In the data rows, the value 500 means zero.
Here is a table of points, one per row:
(445 457 364 568 324 363 555 458 490 664 432 488 694 411 653 218 608 341 383
 483 401 459 254 402 860 649 590 728 418 918 412 370)
(517 486 391 582 482 407 508 411 269 463 433 495 361 349 566 492 578 510 533
 365 317 425 431 376 651 548 477 634 300 683 456 437)
(495 474 449 625 476 412 513 546 485 671 443 550 540 458 531 407 581 530 580
 340 406 588 283 439 583 620 577 514 520 479 463 618)
(659 545 399 525 586 391 452 390 217 476 397 575 378 207 479 508 535 611 564
 452 288 546 458 322 460 379 543 350 258 542 407 637)
(613 677 455 387 515 409 514 401 205 428 450 590 398 117 513 562 600 579 572
 469 334 554 393 305 477 394 584 492 290 458 388 599)
(601 460 474 487 404 516 432 470 354 440 496 520 426 363 504 593 500 672 532
 526 502 542 593 445 437 377 428 297 462 478 499 473)
(603 524 572 504 670 648 341 610 705 338 614 549 467 430 336 417 517 414 533
 807 492 511 680 762 552 361 366 672 501 337 447 446)
(609 497 338 559 422 329 408 410 223 521 413 617 523 340 550 537 578 624 561
 452 481 607 446 431 544 448 471 330 403 577 419 459)
(562 389 473 403 500 414 583 572 554 463 407 372 501 625 498 388 430 468 621
 341 388 637 510 324 383 665 564 395 495 421 595 685)
(483 555 503 449 526 688 402 467 701 492 642 575 573 500 452 505 506 501 426
 570 395 466 558 888 677 329 493 606 694 324 468 299)
(562 359 586 499 508 676 395 573 94 654 434 536 335 605 684 696 433 789 499
 447 579 663 520 338 480 284 686 225 637 368 546 538)
(542 461 303 522 438 451 615 450 484 693 419 488 571 589 602 510 519 489 601
 364 569 534 273 482 431 591 672 576 567 442 491 553)
(635 616 409 435 540 433 495 422 439 575 465 578 496 338 434 615 432 442 566
 470 531 500 427 353 326 435 508 503 406 375 430 564)
(433 400 541 486 516 682 460 524 846 466 722 539 768 733 411 483 566 415 367
 656 711 601 686 773 558 504 355 414 701 472 554 439)
(393 481 361 510 480 390 589 513 593 583 513 497 482 514 436 379 417 495 642
 247 371 603 233 696 627 596 605 453 576 535 448 528)
(458 594 647 501 539 696 348 492 424 421 676 467 429 620 262 516 568 594 347
 651 656 574 810 521 395 381 373 294 601 419 495 500)
(547 498 716 385 554 647 431 681 614 441 540 322 403 663 526 547 412 463 455
 608 586 464 760 510 423 420 588 541 651 371 641 485)
(308 422 303 639 443 371 725 602 759 722 377 445 691 627 587 404 350 259 651
 113 461 509 71 694 804 621 512 772 594 695 584 516)
(570 599 424 520 365 264 596 417 443 466 438 613 560 464 605 382 603 583 604
 510 278 464 313 442 580 551 545 393 429 542 303 566)
(571 535 552 367 590 596 556 539 548 562 550 447 404 649 484 544 430 529 503
 378 686 538 611 558 274 469 645 487 506 279 548 558)
(597 559 550 438 454 490 486 444 207 498 374 529 351 356 577 701 482 679 544
 533 603 539 658 318 266 470 461 304 389 518 570 538)
(570 661 617 505 636 873 367 595 895 331 789 632 580 797 295 522 543 295 291
 725 678 426 834 999 641 385 275 724 902 82 424 201)
(563 558 669 416 451 549 441 485 479 268 538 536 510 539 457 616 514 520 375
 665 669 432 868 576 450 398 413 456 554 449 614 413)
(493 504 372 617 420 313 577 478 454 553 400 559 458 386 560 365 594 520 529
 415 310 449 369 405 607 556 566 577 384 661 393 492)
(535 421 541 512 476 422 391 465 163 438 496 518 333 248 603 665 493 663 504
 496 373 453 479 286 430 462 432 316 452 533 474 600)
(337 395 362 544 330 363 704 586 873 709 495 404 721 712 518 310 525 338 615
 194 441 539 125 714 886 673 516 640 581 724 473 354)
(519 644 672 472 559 499 384 455 99 405 490 418 315 301 594 609 479 676 449
 553 469 476 543 247 311 398 516 481 310 547 435 547)
(298 387 469 485 580 449 666 527 919 586 530 508 677 712 456 363 537 338 445
 369 624 477 335 647 602 675 431 644 509 607 579 522)
(560 399 468 524 422 491 562 542 742 423 501 568 696 578 363 488 477 471 687
 508 562 526 576 642 537 433 422 441 659 502 532 488)
(466 537 588 627 484 637 376 501 477 277 694 581 445 500 550 486 539 578 410
 684 568 526 842 637 577 442 353 561 624 636 449 263)
(348 370 429 549 375 325 498 520 519 515 482 410 574 598 609 389 491 582 556
 337 283 529 395 413 647 703 389 414 558 843 478 609)
(608 488 451 553 449 342 553 466 518 536 489 490 471 501 490 442 440 437 637
 475 421 458 396 487 466 570 722 512 410 515 315 591)
(392 572 554 624 435 503 491 447 369 525 524 562 376 369 478 550 388 367 514
 423 458 506 444 504 549 468 424 591 416 537 534 428)
(634 519 445 642 491 341 480 553 181 397 413 603 325 219 596 478 503 672 600
 580 235 511 449 277 453 455 539 418 294 674 450 532)
(661 534 344 475 532 360 621 403 318 521 255 573 381 286 470 629 459 488 604
 402 412 511 292 405 352 392 520 423 294 414 476 681)
(328 420 463 501 474 571 560 451 898 558 554 499 722 891 426 487 499 382 431
 383 742 516 502 660 401 676 311 450 627 469 586 608)
(339 382 400 770 477 405 595 615 538 614 457 451 550 345 572 427 412 410 668
 318 444 436 297 621 769 564 515 722 563 737 631 413)
(453 448 606 433 521 440 537 542 638 328 421 402 574 451 465 522 482 289 620
 376 585 372 382 437 413 748 413 529 356 749 725 558)
(631 622 528 412 570 787 346 414 780 351 581 517 619 542 299 464 628 446 304
 748 630 382 713 848 647 396 290 547 642 424 357 232)
(469 408 619 297 524 642 600 488 610 528 392 492 585 580 455 612 423 390 435
 357 643 569 494 496 265 484 561 292 496 372 664 501)
(505 389 417 597 340 433 409 493 285 504 431 529 464 236 603 391 508 495 573
 535 307 555 307 411 638 452 456 502 384 799 526 501)
(535 502 616 507 573 478 418 507 210 495 514 425 224 304 659 540 426 678 445
 660 442 441 615 242 347 431 618 464 297 508 519 657)
(479 548 697 327 756 688 563 599 556 468 577 338 336 635 509 576 370 491 431
 543 579 527 701 316 204 435 558 556 449 301 645 648)
(506 450 706 471 500 635 225 577 0 554 642 375 371 640 708 667 476 807 283
 773 597 620 918 183 308 390 594 247 622 465 576 485)
(437 342 661 332 359 390 559 428 467 408 378 475 470 314 532 490 502 518 586
 495 455 469 446 315 401 636 409 467 257 774 743 657)
(465 497 294 596 577 290 655 513 771 694 402 530 509 505 521 364 447 274 715
 343 310 415 104 696 698 546 630 742 520 482 396 546)
(397 436 972 343 690 851 276 711 48 591 461 219 285 515 666 854 318 702 362
 776 794 676 788 57 8 368 681 417 418 348 732 658)
(440 657 504 567 510 815 290 631 800 302 758 561 611 772 259 572 568 500 277
 684 751 363 772 999 690 329 230 555 764 208 417 49)
(590 633 350 601 500 451 536 363 289 491 390 632 346 228 537 547 559 585 626
 402 425 520 321 344 444 377 655 560 286 379 350 591)
(478 631 549 567 413 729 220 640 642 261 860 572 661 724 430 452 746 612 149
 871 713 369 907 931 839 343 286 735 803 574 373 0)
(675 609 523 462 571 418 427 440 125 352 469 560 236 67 518 587 500 713 482
 705 378 457 730 326 305 338 439 369 251 460 357 645)
(468 324 698 358 518 445 419 414 607 435 446 461 558 358 497 407 392 331 453
 524 408 436 473 411 483 491 449 431 425 629 552 561)
(473 561 391 645 423 372 537 421 343 461 430 594 418 302 557 561 438 572 528
 485 353 481 517 380 492 543 491 487 342 511 376 640)
(625 466 411 498 400 340 512 328 98 434 422 659 445 298 553 677 518 812 511
 536 420 549 546 315 440 437 409 329 371 604 494 540)
(509 465 583 392 498 446 509 624 576 543 487 359 487 666 543 466 446 523 465
 376 398 595 466 480 566 675 541 416 588 624 527 643)
(447 524 772 424 678 683 485 523 315 596 500 359 251 522 594 653 329 531 398
 640 676 535 838 200 96 523 669 373 401 260 806 585)
(367 425 521 675 514 429 428 525 520 481 762 486 497 540 419 436 493 591 498
 528 430 470 661 651 643 631 401 511 591 664 426 401)
(525 480 457 473 495 541 405 465 632 434 573 539 646 601 482 431 682 654 333
 590 450 503 744 656 557 394 381 375 621 543 453 418)
(444 426 437 423 677 517 585 438 920 539 525 477 710 757 336 414 503 342 482
 443 619 437 526 712 382 538 342 383 597 403 583 605)
(263 507 288 687 348 278 816 500 786 687 491 476 631 658 650 172 513 300 534
 307 203 452 119 664 978 695 549 774 720 675 544 366)
(400 406 542 506 468 527 447 543 461 487 547 492 613 566 504 480 464 528 519
 553 639 397 598 507 478 540 455 502 504 655 549 351)
(525 508 749 251 527 467 522 514 388 416 418 412 448 626 500 665 401 576 408
 662 647 570 676 158 0 545 667 169 379 370 616 749)
(510 589 405 525 465 417 464 371 378 558 439 555 592 361 562 510 558 607 546
 587 527 422 357 343 469 508 567 507 329 623 373 526)
(643 497 612 271 607 538 658 424 724 427 314 435 534 533 357 641 380 415 605
 369 552 503 508 379 53 628 533 310 430 200 576 829)
(482 561 350 567 506 363 571 390 484 624 401 498 465 415 505 463 474 414 506
 437 402 349 169 505 598 640 613 599 455 482 380 595)
(608 495 648 450 706 815 376 606 278 732 536 374 295 775 555 653 425 596 433
 622 812 608 728 271 306 352 738 327 631 105 522 545)
(426 366 751 329 488 455 528 660 465 555 526 362 444 706 594 363 498 514 480
 496 470 696 577 395 456 526 635 349 560 503 681 544)
(401 496 375 595 505 442 737 536 827 729 357 469 693 627 525 393 424 313 637
 216 372 570 124 658 750 623 621 630 637 518 461 511)
(525 406 118 696 317 340 556 383 299 586 390 595 688 459 543 449 563 458 576
 326 466 514 266 397 727 577 434 547 548 782 452 495)
(499 518 463 535 450 451 526 512 342 501 465 467 446 416 555 601 512 495 576
 467 483 478 430 328 428 542 428 504 431 541 531 503)
These points spread out most along one direction. Take the direction at right angles to it along which they spread out most. Go by this last direction. How many in every 100 of the points above lie lower along it than each point below? Answers are rounded to whole numbers. More than half of the points above lie lower than the first one.
(467 618 535 604 519 576 463 462 582 437 590 518 444 413 420 458 496 355 547
 577 398 431 590 575 551 522 517 732 420 488 430 448) 36
(668 601 437 466 459 440 535 365 351 407 491 505 354 223 360 591 499 521 583
 498 534 483 430 383 356 378 433 400 316 472 467 678) 67
(504 446 447 514 557 410 454 453 182 363 330 570 218 23 530 577 488 668 782
 563 214 519 392 310 465 298 627 392 275 380 534 690) 100
(511 519 697 439 501 816 294 656 763 307 736 532 648 818 306 477 618 549 267
 857 677 382 934 916 597 369 276 523 812 375 488 74) 1
(459 619 557 532 601 700 399 561 830 448 666 412 645 710 358 463 545 335 303
 570 710 460 596 794 566 512 375 775 659 403 443 150) 6
(539 544 434 458 517 368 642 465 596 477 385 593 603 465 469 418 607 407 568
 487 391 420 399 559 482 456 600 610 435 394 379 556) 49
(262 476 323 655 436 385 658 567 624 656 557 422 625 682 509 222 568 310 391
 329 406 514 176 600 892 761 522 652 638 688 487 457) 49
(640 607 462 304 607 651 561 408 478 560 433 535 336 522 572 602 432 437 562
 436 612 450 528 456 250 440 734 613 455 81 609 582) 37
(243 465 379 642 413 426 646 497 759 545 479 477 738 624 530 437 538 213 459
 294 555 470 165 610 727 731 392 860 537 724 538 339) 43
(589 395 420 400 436 364 674 501 676 649 341 519 552 518 551 465 559 493 652
 410 459 532 248 396 381 570 604 463 444 475 473 736) 79
(560 638 540 468 538 738 361 562 911 407 848 615 702 865 175 486 649 416 209
 737 887 444 810 953 682 444 292 627 863 324 363 123) 1
